The rows of M fall into 3 groups, and each row is roughly a mix of its group's hidden directions.
M (134 x 12):
[[ -2 -10  51  -6  13  -8  32  10 -19  29  45 -10]
 [  7  19 -10  -9 -25  -9 -65 -13  10 -29 -25  13]
 [ 18 -19  28  45  31 -13  -2 -28   9   7  21 -37]
 [-21  27  11  -4   2  44   5 -21  -8  24 -53  13]
 [  0  29 -19  26   5  23 -41   9   8 -20 -47  23]
 [ 19 -27  38 -30  26  40  23 -13  15  13  23   9]
 [-39   7 -23  -1  -3  32  38   5 -11 -37 -33 -10]
 [  8  23  59 -17  24 -25  36  -3  14  -5  -4  14]
 [ 23 -30  -7   9  -5  -1 -41 -16  22  41  30 -28]
 [ 30   2 -18   3 -27  31  -1 -23  12 -42 -37  25]
 [ 19  -6   5 -37  -6 -14  51 -30 -32   9  11  24]
 [-50   5   3   4  35  15  -3   4 -12   4 -48  28]
 [ 12 -36  31  10 -16  19  47 -15   8 -11  35  17]
 [ 16  41 -46  31 -20  25   7  12  32  -1   6  -8]
 [  3  33  12  36   6 -21  -2  19 -14  27 -54  10]
 [-39  12   6  -1  21  26 -34  13  -8 -38 -41   7]
 [ 10  33  55  20  23   9  19  36  15  16   8   3]
 [ -3   2  39 -32  17  28  16  -4 -26  32  12 -40]
 [ 19   2  15  31   4  59  16  -4 -31 -12  29  -2]
 [ -5  -1  52 -21  10 -22  30  15  39  12 -24  15]
 [-20 -12  15  10  41 -25  48  15  12   7 -38   2]
 [-41  14 -35  -6 -11 -19   4  -9   2  13 -58  -9]
 [  7 -12  40  31   9  50 -15  22 -13   6 -33   6]
 [-27   7  54 -26   6  34  24 -27 -15   2 -16  -8]
 [-16 -43  42  32  21  38   0 -12  11   2   6  15]
 [-10 -23  36 -28   2 -22  37   7 -18  -5  37 -32]
 [ 29 -16  51 -12 -12  23  36   7 -14 -15  31  -5]
 [ 33  -7  29 -41   4 -17  12   5  43  11  29 -20]
 [-35  -4 -31   6 -36   6 -27  48  23  13  -3  -8]
 [ 36  10  17 -37 -26  11  20  11 -45  23 -18  12]
 [-19 -19 -39  -7  36 -48 -18  17  -3 -23  10 -11]
 [-12 -37  -9 -24  -4 -14  10 -48  20 -47   6  -2]
 [  5  36  -3  39  20  11   3  -7  37  20  40 -25]
 [ -4 -27  -4 -21 -32  39  17  25 -27 -25 -37   5]
 [  3  39 -34  -9  48 -12 -15  22 -11  32  11 -13]
 [-10   9  -9  17  37   5 -44 -19  26  12 -14 -45]
 [ 38  35  24   2  -4 -40 -16  22 -22 -21 -24  17]
 [-17   1 -40   4 -31   2 -32  10  27  29 -10 -41]
 [ 21 -11 -13  52  38   9   3  31  -1  -9  12  34]
 [ 41  22 -17  12  15  48   1 -21 -38  -1  -3 -18]
 [ -2 -14  29   1 -36 -15 -48   6  50  -1   2  -3]
 [-12   7 -24  61  30 -37  -2  13 -11  -5 -14   0]
 [ 22  -8 -35 -10  11 -60 -15  26  21  -1  13 -17]
 [ -9  -6 -15 -52  -8  12 -19  -7 -33  -6 -51  -3]
 [ 17   5  26  60 -41   7  -3  -6 -12 -18 -22   3]
 [ 40  -2  46 -18 -16   1  36 -12 -26   4  15  27]
 [-16 -15  49 -12   0 -36  48  18  15  -4  -5 -12]
 [-40 -42 -11 -21 -28 -10  42   1   4 -20 -14  11]
 [-19  -2  58 -10  39 -20  26   2  29  10  -4  -5]
 [ -5 -26  -6   7  33   9 -16 -14  24 -21  63   5]
 [  7 -16 -37   7 -38  47  26  -9  22 -25  -7   7]
 [ 34  14  50 -31   5 -24  11   1 -39  17   3  -8]
 [ 41  -1 -18  28  -5  21  -3  11  48  20  18  31]
 [-47   4  -6  17  22  12  -4  29   4 -44  31 -20]
 [ 12  -2 -30 -45 -30 -41  24 -23  -6 -19  10  11]
 [-52 -18  -4  -4 -15  47   8 -26 -20 -23  -1  16]
 [  5 -12  41 -25 -18 -15  24 -10  46  28 -28  -5]
 [  5   1 -23  62  -1  14 -14  -1  45 -10   2  19]
 [ 39  19  -2  -8 -16  22  -4 -30 -49 -15  21  26]
 [ -5 -14 -53  32  -5  15 -11  27 -17 -14 -14  39]
 [ 12   1 -14  25  16 -59 -29  33 -23 -10   9  -3]
 [ -2  21 -20  15  35  50 -34 -27 -19   7  -8  12]
 [-12  18 -15  20 -12 -63 -29  15 -19   7 -23 -11]
 [ -3  13 -48  55   0 -28 -11 -20  11   2   6 -19]
 [  0 -30  19 -39  -3  -8  59  -5  -3  18   8  25]
 [-23  10  20 -23  30  -2  10  -9  -5  36  39 -43]
 [ 19  -7  40  12 -17 -11 -14 -25 -12 -32  52  10]
 [  4  13   0 -46 -11 -49 -28   7  26  29  13  10]
 [-45 -21  -9  -2  23  19 -24  -5 -10  51  -5  26]
 [ 11  14  60  20   7 -36  -6   1  29  21  20  -4]
 [-10 -15  24  20  16 -55 -10   6  -3   4  21  47]
 [  6  10   0  23  36  -5 -51 -24   9   2  45  -4]
 [ 24   7 -11  27  19  29 -34  40 -16  33  13  20]
 [ 10  -5  31 -19 -17 -33  27  39 -30 -33   6 -16]
 [ 36  26 -12  19   8  53 -26 -15 -31  -5 -10   4]
 [-25 -21 -30  11 -28  15 -21 -32  13 -20  47   4]
 [-27  27  11  11  -8  33 -47 -41  -5  19  -3  14]
 [  5 -19  -1 -24 -58   9 -17   9  33  37 -11   5]
 [ 35 -12 -29   9  32  15 -28  17  27   1  34  28]
 [ 27  36 -12 -45 -26   1  21  -4 -32  21  -3  23]
 [ -1  -6   6   3 -12  25  31 -15 -43 -40  42  12]
 [  9  12  46 -15  24  11  36   1  36  29 -26   0]
 [  1   1 -18   2  22 -35  -4  49 -10  41  -1  33]
 [ 29   3   4  32  18   3 -41  31 -11  31  35  15]
 [ 14 -29  -1 -40  -6   3 -47 -21  39  16 -13   6]
 [ 10  24  -3  43   8  23  -4  28  24  11   9 -52]
 [  7  12   9  37   1   0 -30  22   0 -31 -37  44]
 [-19  35   3  29  11  20   5 -21 -25  19 -54  -3]
 [  7   1 -12 -16  34  21  14 -40  48   9  21 -27]
 [ -1  25 -16   9   5 -65 -28  17  -1 -12  -6  30]
 [ -2 -26  11  43  -4   2  16  12  43  -5  37  33]
 [ 40   3  -7 -37  16  23   0 -55 -16  12   4  -4]
 [ -9  -3 -24 -30 -18  34 -13   2 -26  -7 -52  25]
 [ -9 -12  36  -1  12  12  11 -38  11 -54   8  31]
 [ 27  15  -6   2 -16  47 -17   5 -16   4 -54  21]
 [  7 -12 -21 -53 -31   1  -7 -48  -7 -11  21  -2]
 [-11  16  13  25 -47 -14 -29 -19  17 -37   5 -31]
 [  9 -32   4  32 -23  10  28  -9  21 -23  19  48]
 [  3  31  10  47 -40 -15  -6 -11 -38   8 -19 -14]
 [-13  16  26  20  34 -11 -45  25  26 -34  -7   8]
 [ -1 -37  30 -19 -23   5  50  27  10 -20  14  13]
 [ 12  -7  55   2  11 -12   0  40 -38  23  -4 -14]
 [-29 -10 -55 -14 -17  -8 -20  20  10   2 -33  28]
 [ 27  -9 -11  -6 -16 -43  17 -38 -13  28 -39   7]
 [ -1  -9  24  -2  37   1  45 -37  -5 -31 -32  -1]
 [-21  29 -55 -11 -15  45  -2  -3  12 -13 -19   3]
 [ 29  27  37 -11  -7 -26  34 -40   2   8 -26  -6]
 [  0  19  -5 -17  -2  40 -16 -31  31  -5 -33 -42]
 [  9  10 -23  15  44  27 -34 -16 -43 -16  15  -5]
 [ -7 -10  21 -31 -41 -27  25 -31  30   8  10 -27]
 [-16  -8  44  43  18  -2  39   1  12 -28 -20 -12]
 [  3  22  17 -23 -58 -22   7 -36   3 -18  18 -15]
 [-10  13  47  27  -3 -14  13  31  32  17  29 -25]
 [ 24  26  -1  26  28  53   8  20 -34  12   6  10]
 [ 29  30   7  61  18   1 -22   9 -10  21 -10  18]
 [ 13  18  10  43 -46 -30  -4  18   6  35 -14 -10]
 [ 31  -1   7   5  -3  -1 -33 -20  -7 -18 -51  42]
 [ 41  29  19 -31 -21 -23 -34  -2 -15  19   5 -28]
 [-21  13 -14  -1 -35 -34 -28  23 -33   5 -41  10]
 [  8 -15  -2 -31  45  36 -24 -13  20  -7  40  10]
 [ 38  30  21  32  -4 -46   4  32   0  -1  18   3]
 [-20   0 -20 -22  -8  -3  40   0   4  29  53 -27]
 [-12 -29 -26   0 -27 -26  -3 -11   9 -30  52 -20]
 [-42 -10 -13   1 -12  -3 -27  -3 -58 -32   1   5]
 [  5  16 -48  21  34  25 -42   3 -15   7  -4 -21]
 [-22 -11  45  35  32   0 -29  37 -12   0 -14   6]
 [ 35  22   4  13 -31 -17 -46 -34 -13  -7  26  -8]
 [-23   4  16  18  23  39   4  33  39   4 -33 -21]
 [-13  -4 -44   5 -16  -7 -54  -8 -30 -19  23   3]
 [ 11  56  31  39  21  -3 -14  23   5 -10   7  16]
 [ 45   7 -23  12 -50  16  -5  -9 -29  -7  23 -17]
 [-37 -11 -30  22   9  17 -10 -29  38 -24   8  32]
 [ 16 -31  20 -15 -25  47  21  -8 -23 -11 -27  29]
 [ 35 -27  16  45 -14  14 -34 -36  -8 -13   4  -2]]
Here is one row of each group, with its name. Which group are the others in?
[ -3 -43   6  40 -17  -9 -18  14 -17 -22  42  22]	<65>
[ -4 -22  18 -11  20  33  46   6  47   4  -2  22]	<70>
[ 26  35   3 -19 -31  21  36   5 -22   4   7  42]	<40>

[  5 -23 -36 -19 -30   1  -8 -50 -21 -11  28 -19]	<65>
[ 22  26  41  26   0  -4   8 -32  19  -4 -42 -25]	<65>
[ 11  44  -5 -56 -11 -22  15  -2 -34  10   5   6]	<40>
[ 13 -21 -49 -37  -9   1 -10 -12  34  -9  35 -15]	<70>
[  9  52  19   4  29 -13 -17  19  -8  30   9 -39]	<40>
[ 60 -11   6   0 -19 -23  -1 -35  -1   6 -14  35]	<40>
[55 -9 33 -1 21 27 10 22  4 -2 35 15]	<70>
[  7  28 -24  49 -14 -26   8   2  14  27 -41  -4]	<70>
[-42 -30  42  -3  24   6  -1   0 -19   0   9  42]	<40>
[  2  21 -53 -32 -29  28  -2   5 -10  -3 -36  -8]	<40>
[-36  16  -5   5  30 -34 -13  -4  26 -33  25 -33]	<40>
